(in the rows, 128 means zero)
Named moves (each a turn or a mirror), then the moves between two rows, first move first; the first pair answered:
move A:
[124 129 132 119 156 122 111 146 118 123 126  89 112 138 110 138 155  97
 105 100 142 147] => [125 127 119 126 142 116 107 130 129 110 114  91 126 100 111 165 149  96
 111 131 152 133]
[129 128 136 104 129 127 120 113  88 133 114 133 105 164  91 138 144 140
  76 148 146 117] => [129 129 129 110 123 123 119 103  94 124 106 135 112 142  91 152 139 140
  80 166 152 111]
[107 150 110 114 138 119 152 132 124 134 119  92 118 168 125 107 133 149
  84 114 134 116] => [105 146  92 121 122 109 146 111 140 114 106  98 137 119 126 138 127 148
  93 151 146  98]
[142 134 146 139 150 155 123 133 124 117 115 113 130 105 117 128 110 135
 137 103 134 119] => [141 137 146 141 148 153 123 133 124 116 114 115 131 103 116 129 109 136
 138 103 135 119]
move N:
[112 160 107 102 135 122 152 105 120 104 113 124 114 169 126 137 122 157
  85 142 112 119] => [152 160 127 106 164 136 135 135 135 114 107  94 108 153 111 154 144 156
 101 137 134 133]
[120 117 156 143 118 143 120 100 119 140 155 132 132 134 115 119 133 108
 142 128 123 149] => [126 115 152 146 121 141 116 103 125 141 154 125 133 124 114 130 143 105
 146 135 130 150]
[ 99 139 115 122  95 116 135 113 138 119 133 126 130 159 118 126 141 150
 141 175 125 124] => [126 148 152 117 127 142 130 139 123 120 133 113 112 180 102 112 129 160
 145 129 123 137]
move Q:
[102  96 144 144  95 137 141  87 120 138 133 182 128  75 164 108  98 116
 168  94 105 131] => [136 113 168 139 113 144 125  83 115 104 110 166 127  60 140 146  81 139
 171 102 120 126]
[115 127 111  81 127 135 137 111 136 125 134 143 128 161 128 144 139 128
 131 143 131 132] => [115 126 113  81 126 133 135 108 137 126 137 146 130 158 128 144 138 128
 134 147 131 131]
[130 131  98 133 161 139 148 167 148 154 132  94 112 147 144 104 157 114
 124 107 152 145] => [117 108 102 140 131 131 147 151 151 175 152 126 125 132 155 102 162  91
 142 119 140 149]
move T:
[113 122 149 137 125 151 135 126 106 136 150 146 130 119 128  93 100 126
 144  92 112 126] => [130 137 166 122 141 149 129 124  92 121 141 137 121 153 113 114 100 147
 125  99 112 131]
[103 103 113 144 102 123 126 134 151 174 163 138 133  99 150 102 166 103
 148 142 132 144] => [114 120 160 114  83 105 115  84 110 134 158 168 140 142 120 148 129 137
 119 173 114 134]
[ 76 141  88 134 109 129 181  84 101 100 120 131 151 136 105 108 114 129
 121 133 102  94] => [102 159  93 117 148 131 175 115 104  98 108  92 133 176  91 120 139 151
 100 134 117 110]
[112 110 105 136  86 104 136  85 134 143 161 154 138 125 165 122 157 110
 128 140 128 109] => [138 134 131 108 108  97 128  88 117 119 148 138 125 178 140 155 158 145
  96 151 132 121]
Now pairs of rows:
Each pair is two moves apart.
[137 127 139 130 110 133 123 126 138 142 143 117 140 122 123 131 133 123
 127 140 134 149] => [138 129 138 132 111 135 123 126 139 137 140 115 141 114 123 131 133 122
 131 138 137 146]
Q then T
[135 156 118 115 144 137 131 149 135 137 125 106 119 127 158 118 118 119
 132 126 140 133] => [115 153 111 111 116 123 136 114 125 123 127 132 131 128 161 129 105 123
 121 154 128 121]
N then T
[110 129 135 139 111 133 129  94 111  98 116 136 141 118 120 113  83 148
 117 135 125 109] => [111 123 102 155 137 145 133 143 141 128 116  99 131 101 137  84 119 126
 130 113 142 121]
T then T
[136 103 159 143 121 155 126 123 118 129 135 157 128 105 134 104  93 117
 158  84 112 128] => [157 122 166 129 127 140 113 101 117  93 113 150 137 103 114 160  90 145
 140 129 127 118]
T then A
[110  99 155 114 123 127 117  92 118 122 121 175 126 110 120 154 114 147
 151 146 109 111] => [145 110 168 117 172 152 111 150 130 142 116 124 106 120 113 139 142 151
 158 110 131 133]
N then T
[132 130 153 120 132 141 125 114 106 118 137 150 118 152 110 120  95 141
 123 100 107 135] => [118 117 128 139 129 148 132 131 125 142 141 144 121 117 129  94 108 117
 146  86 110 134]
T then T
[110 131 120 117 113 107 125 117 126 111 128 139 140 136 125 164 134 138
 101 174 135 123] => [109 124 100 126 130 109 130 150 145 139 133 116 131 136 136 143 166 123
 104 163 145 133]
T then Q
[107 137  78 138 140 144 157 142 148 121 128 114 141  98 162 109 124 104
 145 112 117 122] => [115 147 127 109 130 139 156 111 103 105 134 146 135 165 139 118  89 133
 119 104  88 126]
T then A
[111 132 100 130 117 107 132 131 138 124 136 135 139 124 141 124 151 121
 125 147 138 137] => [121 132 128 121 127 119 131 144 123 137 146 135 127 153 135 107 151 122
 121 119 126 152]
Q then A
[126 101 135 140 109 138 135 121 126 141 137 149 147  87 143 110 106 118
 148 105 113 118] => [157 119 173 123 123 138 121 113 110 119 129 146 141 115 116 147  97 146
 134 115 115 122]
N then T
[128 116 143 133 114 131 113 127 114 140 150 142 132 130 143 113 130 119
 140 108 111 126] => [139 119 150 134 118 137 108 129 117 130 142 139 133 116 138 124 122 123
 148 108 117 122]
A then N
[122 130 121 119 151 144 137 162 112 139 136 107 121 147 148  89 137 134
 116  84 119 138] => [116 114 150 111 107 129 129 110  91 132 155 162 139 153 141 114 112 131
 120 113  97 136]
Q then T
[112 142 111 137  94 132 151 129 143 131 133 132 127 106 119 112 145 140
 144 148 129 131] => [119 144 134 132 101 149 152 135 125 136 139 135 118 121 111  96 128 142
 148 115 119 137]
N then Q
[133 132  80 117 142 149 105 156 137  88 120 103  91 109 127 137 114 130
 118 120 110 112] => [122 123  71 119 138 147 112 164 140 107 130 107  87 115 138 114 125 117
 119 113 103 116]
Q then N
[164 137 166 138 149 144 111 151 135 125 120 112 130  84 110 150 114 129
 161 111 162 129] => [109 125 135 142  96 124 130  99 125 118 130 162 149  73 129 136  88 118
 152 134 134 103]
T then N
[ 85 126 109 138 101 114 141  98 123 120 127 147 141 118 153 125 119 127
 116 145 110 123] => [ 97 137 130 118 129 119 140 122 111 127 130 127 119 175 145 111 130 140
  95 117 106 143]
A then T
[110 114 128 132 167 125 152 132 145 163 141 119 111 133 113 129 126 132
 137  90 134 132] => [106 108 145 128 140 117 147  97 131 156 148 153 124 135 106 148 103 134
 138 105 119 125]
Q then T
[132 111 120 125 137 129 125 127 128 123 130 134 121 164 133 135 145 133
 138 127 138 127] => [131 111 108 131 134 126 124 127 136 120 125 130 126 143 137 141 146 130
 145 137 144 122]
A then T
[147 138 151 107 121 155 111 114 136 114 106 154 131  82  85 166 103 148
 146 125 132 132] => [119 156 102  99 151 160 146 155 136 126 103 112 100 138 101 111 128 155
 106  88 127 136]
Q then Q
[103 106  91 141 126 135 131 144 135 168 148 130 119 127 151  70 141  97
 131  91 128 129] => [127  91 118 149 116 135 110 135 145 174 151 142 133  90 144 103 146  85
 161 113 142 134]
N then Q
[147 118 146 109 108 123 123 120 119 129 171 125 147 141 124 162 139 104
 132 151 133 153] => [146 127 155 106 111 127 126 114 104 115 166 131 142 157 116 157 116 116
 124 139 126 147]
N then Q
[156 147 159 128 166 109 123 138 117 129 119 109 111 156 128 159 142 166
 122 131 134 133] => [137 116 130 162 144 119 126 144 144 159 132 123 128  83 158 123 147 123
 168 122 138 129]
T then Q
[135 149 127 117 124 106 114  89 113  54  99 132 136 119 101 181  94 157
 118 175 135 104] => [121 167 109 105 160 116 138 127 103  68  98  96 107 182 105 136 110 166
  82 129 128 112]
Q then A
[127 111  85 145 149 120 126 158 136 131 108  93 137  99 138 123 130 120
  81 150 106 116] => [118 107 117 136 141 127 132 151 109 145 131 121 128 147 135  92 108 120
  74 116  78 128]
T then A
[124  90 149 114  95  88 122 153 135 189 170 136 171  96 118 134 210 104
 152 186 140 168] => [122 112 213  89  94 106 131 117  66 157 180 175 155 173  94 109 132 139
 123 128  94 162]
T then N
[153 157 128 120 175 156 145 154 117 135 121 101  95 163 133  87 111 142
 116  71 125 133] => [153 126 104 152 147 147 126 155 162 157 123 108 128  63 152 106 137 102
 170 111 149 129]
T then N
[136 111 129  76 103 131 146 130 144 140 150 166 119 136 133 102 146 133
  92 118 114 146] => [135 110 115  84  95 119 138 115 158 121 136 163 134  95 134 134 145 132
 102 153 130 131]
T then A
[150 137 150 137 144 163 136 143 131 120 122 125 145 100 117 105 119 112
 137  69 144 114] => [125 125 103 146 115 134 139 130 158 126 123 128 162  75 139 123 150  97
 135 124 154 106]
Q then N
[145 132 164 139 132 175 142 150 107 172 143 103 126 188 117 115 146 153
 124  93 102 154] => [128 119 174 140  90 169 140 104  94 160 153 153 146 169 119 119 111 146
 137 105  81 139]
T then T
[161 133 165 131 116 134 110  82 120  74 104 154 145  73  97 202  88 147
 142 167 142 102] => [155 107 125 131 115 103 106 123 163 134 121 126 141  98 117 209 190 117
 135 210 164 141]
A then N
[159 159 152 126 154 132 120 141 124 111 121 109 118 106 108 152 132 147
 147 132 150 129] => [145 165 160 120 151 140 134 128 102 105 127 126 112 133 109 125 103 154
 134 105 126 124]
N then N
[127 128 142 137 103 137 130  99 128 123 133 141 119  93 117 110 103 127
 134 105 116 131] => [148 122 144 141 118 136 117 121 148 133 130 121 118  78 114 127 133 123
 145 118 136 145]
A then N
[133 131 162 125 120 155 132 115 102 117 146 149 125 124 115 114  92 135
 132  85 107 121] => [144 140 136 130 127 145 120 113 129  94 120 126 138  74 111 159 108 138
 137 134 139 106]
T then A
[147 140 146 126 144 148 157 125 114 150 135 119 134 144 140 135  90 135
 150 106 146 113] => [143 148 127 127 149 146 160 124 119 136 123 109 133 131 142 144  90 139
 147 118 156 102]
A then Q
[108 129  73 126 131 112 141 134 155 133 115 108 138 108 146 134 161 115
 118 163 151 122] => [106 132 119 106 132 121 150 132 115 149 142 129 117 189 137  94 141 124
 100 113 115 141]
T then A
[129 116 125 152 148 148 118 160 139 133 117 122 132 146 135  96 117 136
 120  68 142 123] => [133 126 150 134 137 137 110 131 117 109 118 143 136 169 118 122  92 156
 104  83 130 118]
T then T
[129 116 141 124 112 110 132 108 109 146 112 165 167 106 114 119 128 104
 112 144 145 119] => [133 129 142 110 129 102 135 116 101 136 104 148 156 145 107 130 138 125
  83 149 146 122]
T then N
[143 138 139 115 130 137 131 120 126 110 113 108 123  92 117 152 118 136
 132 121 141 112] => [142 136 143 113 143 149 136 143 124 133 122  98 109 116 120 126 128 131
 129  94 137 127]
T then A
[104 123  97 126 137 146 155 142 131 130 128  91 130 128 148  90 129 143
 120 100 136 113] => [ 97 105  99 133 110 138 148 126 136 143 141 118 145 106 158  91 129 125
 136 116 131 114]
Q then A
[165 123 111 104 155 129 121 159 143 128  89 110 143 136 104 151 130 144
 131 132 145 129] => [144 113 121 112 113 122 122 111 128 117 100 158 162 117 110 155  93 137
 142 146 127 111]
T then T
[ 94 123  72 163 121 125 123 119 161 158 130 140 119  83 160  89 149  94
 139 136 145  98] => [142 137 114 160 136 134  98 102 154 117 106 138 128  50 130 151 121 118
 152 156 161  87]
Q then Q
[137 106 168 130 109 138 118 117 114 167 153 170 142 151 132 103 106 123
 149 105  99 144] => [165 132 165 129 126 137 104 104 119 109 111 146 153 102 113 164  88 153
 148 142 128 120]
A then Q
[ 91  87 133 143 109  83 114  74 118 154 163 196 149 116 133 108 133 133
 148 141 114  89] => [147 135 163 123 167 103 100  88 106  90 113 144 133 117  91 159 106 192
 128 137 142  77]
Q then Q
[101 131 112 113 103 115 145 116 131 109 122 126 135 141 136 125 126 132
  95 164 121 117] => [107 128 122 116  98 112 138 108 130 105 121 131 138 131 130 136 122 135
 101 172 123 116]
Q then Q
[119 111 129 112  98 111 138 115 122 160 146 158 134 138 129 125 144 119
 132 151 109 145] => [135 123 128 105 109 106 129 116 127 142 131 139 135 139 120 155 150 133
 123 175 125 141]
T then A
[ 93 116 131 129  83 123 137 152 145 169 156 133 135 124 137 110 136  94
 120  87 141 137] => [ 96 113 128 131  84 118 134 154 152 171 154 131 136 116 139 118 147  90
 123  95 149 139]
N then N
[151 133 166 122 120 156 122 114 105 117 157 146 122 136 126  91  94 122
 159  94 107 122] => [152 137 158 116 138 157 126 137 110 127 159 121 110 164 126  82 117 125
 143  88 112 136]
T then Q
[157 169  93 160 107 161 147 139 116 125 103 133 171  98 134 117  71 113
 123  94  95 118] => [180 159  87 163 118 156 133 164 142 141  99 109 171  75 133 145 114 107
 136 117 121 134]
A then N
[131 148 113  97 113 106 132 131 128 148 130 126 132 202 123 135 159 149
  97 156  98 175] => [116 120  83 132 105 120 138 152 160 185 143 126 142 135 151  93 170 105
 141 135 103 174]
N then T
[128 140 127 131 121 114 126 115 113 115 118 124 134 126 135 144 111 126
 120 139 133 107] => [139 137 129 139 141 131 125 144 123 129 118 103 124 120 137 125 121 118
 133 110 144 116]
N then T
[108 121 160 139 132 178 128  91 100 130 149 174 102 115 127 131  89 133
 125 109 126 140] => [136 121 145 147 145 166 110 110 138 129 129 139 112  74 123 177 134 132
 136 156 163 145]
Q then N
[171 136 173 129 146 147 107 110 120 105 124 130 135 118  93 158  93 144
 139 134 118 117] => [174 134 144 142 169 153 110 154 152 127 118  93 127  95 107 139 127 129
 150 122 137 124]
T then A
[122 129 133  99  92  87 120 100 126 120 130 149 126 167 123 188 173 136
 111 193 109 153] => [135 151 165  90 123 114 127 111  95 103 127 141 105 206 106 165 138 157
  98 140  97 152]
Q then N
[134 135 127 124 117 122 128  99 113 100 121 131 134 135  95 165 101 141
 111 142 138 122] => [119 133  82 141 142 136 145 150 141 128 120  89 120 126 118 119 134 117
 116 111 152 129]
Q then T
[127 114 164 121 117 119 114 112 137 134 127 144 130 133 124 152 146 131
 131 137 121 143] => [130 115 155 123 128 124 118 133 144 150 125 127 121 136 131 137 163 126
 132 126 127 152]
A then T
[132 125 114 149 138 136 120 137 140 134 124 109 133  84 136 123 142 114
 151 126 135 129] => [101 120  97 144 119 125 134 125 132 140 134 125 133 108 147 108 141 110
 135 132 121 127]
A then N
[119 128 112 142 116 131 131 117 134 109 125 135 137 106 141 134 119 123
 133 139 131 128] => [133 141 132 128 128 133 128 122 121  98 119 128 125 140 128 144 115 144
 115 133 127 131]
T then N
[178 138 162 132 161 131  94 146 124 135 115 120 133 166 101 164 188 136
 112 141 142 146] => [142 111 164 151  97 123  95  83 112 128 134 194 164 114 115 156 139 111
 139 153 112 120]
T then T
[127 130 109 129 125  91 144 148 135 163 117 123 109 159 136 128 163 119
 104 155 147 154] => [134 129 150 133 128 123 146 148 107 168 130 142 101 161 131  92 117 117
 124  93 125 155]
T then N
[148 132  94 134 148 148  90 134 154 104  91  88 124  72 118 142 142 120
 146 136 150 141] => [119 126  64 136 145 145 111 149 157 128 105  82 112  99 137 103 159 107
 131 117 142 146]
Q then Q
[158 128 180 133 147 133 101 109 123 110 106 131 144 119 105 136 132 141
 141 121 133 142] => [130 120 134 154 152 145 122 135 141 133 111 117 139  95 136  84 139 117
 152  93 133 137]
Q then T
[143 116 153 140 132 140 120 147 135 161 142 125 126 103 129 109 148 103
 151 105 133 144] => [135 115 145 139 104 123 118 105 132 135 133 151 147  80 125 142 127 109
 149 146 132 123]
N then Q
[137 127 162 125 130 125  92  93 142 133 141 145 143  97 117 169 141 112
 137 149 131 142] => [118 131 170 116 121 132 108  80 114 128 151 167 134 135 120 135 110 120
 122 117 103 136]
N then A
[107 148  54 130 144  93 153 141 151 147 120  87 124 137 152 125 178 121
 107 157 152 128] => [ 86 135  90 124 120 105 165 121 112 167 154 137 119 183 157  78 143 113
 109 111 109 136]
T then A
[108  89 146 128 109 116 155  93 117 114 134 159 150 118 111 108 101  98
 143 148 122 133] => [123  94 124 130 157 128 158 161 146 140 124  98 126 127 117  91 151  93
 140 124 149 153]
T then T
[153 139 130 125 105 148 111 144 107 110 129 128 137 139 140 103 125 106
  95 136 121 138] => [157 133 121 133 106 146 110 149 123 116 127 120 141 124 145 107 140 101
 101 145 129 137]
T then N
[ 84 136  58 132 129 103 147 140 154 143 119 100 121 133 165 112 176 110
 111 140 140 131] => [113 117 104 137  95  97 114 100 155 131 123 144 153  79 148 164 153 104
 153 181 142 129]
Q then Q
[105 104 131 135  83 114 120 107 129 129 120 136 150 138 121 138 161 124
 134 134 108 123] => [131 117 166 126 102 132 116 107 109 112 112 129 140 151 104 139 130 144
 133 104 107 124]
Q then N
[150 125 162 127 116 114 102 122 143 145 133 138 139 116 115 165 144 118
 149 159 136 140] => [153 153 143 119 156 123 118 155 140 128 115  94 112 153 113 147 149 141
 116 134 141 139]
Q then Q
[105 133 159 108 144 142 164 157  87 113 122 118  97 150 109 103 110 135
 111  65 112 154] => [125 145 128 113 147 121 147 145 116  73  85  91 120  87 100 176 122 153
 113 139 150 131]
A then T
[158 117 139 109 136 122 108 129 108 132 142 114 141 170 106 133 153 137
 114 101 130 154] => [125  95  97 132 108 117 118 125 128 153 154 129 155 126 135 101 158 102
 135 102 126 143]
T then N
[107 134 115 144 119 120 134 133 128 153 168 130 115 102 142 126 135 127
 155 155 140 122] => [123 155 141 125 128 117 131 116 107 123 155 129 109 136 121 153 117 159
 130 163 138 117]
T then Q
[151 121 137 127 128 132 105 113 130 116 117 135 135 128  99 134 113 119
 135 135 137 130] => [152 129 123 123 143 130 111 131 135 122 111 114 127 142 101 131 132 122
 122 133 143 135]
N then T
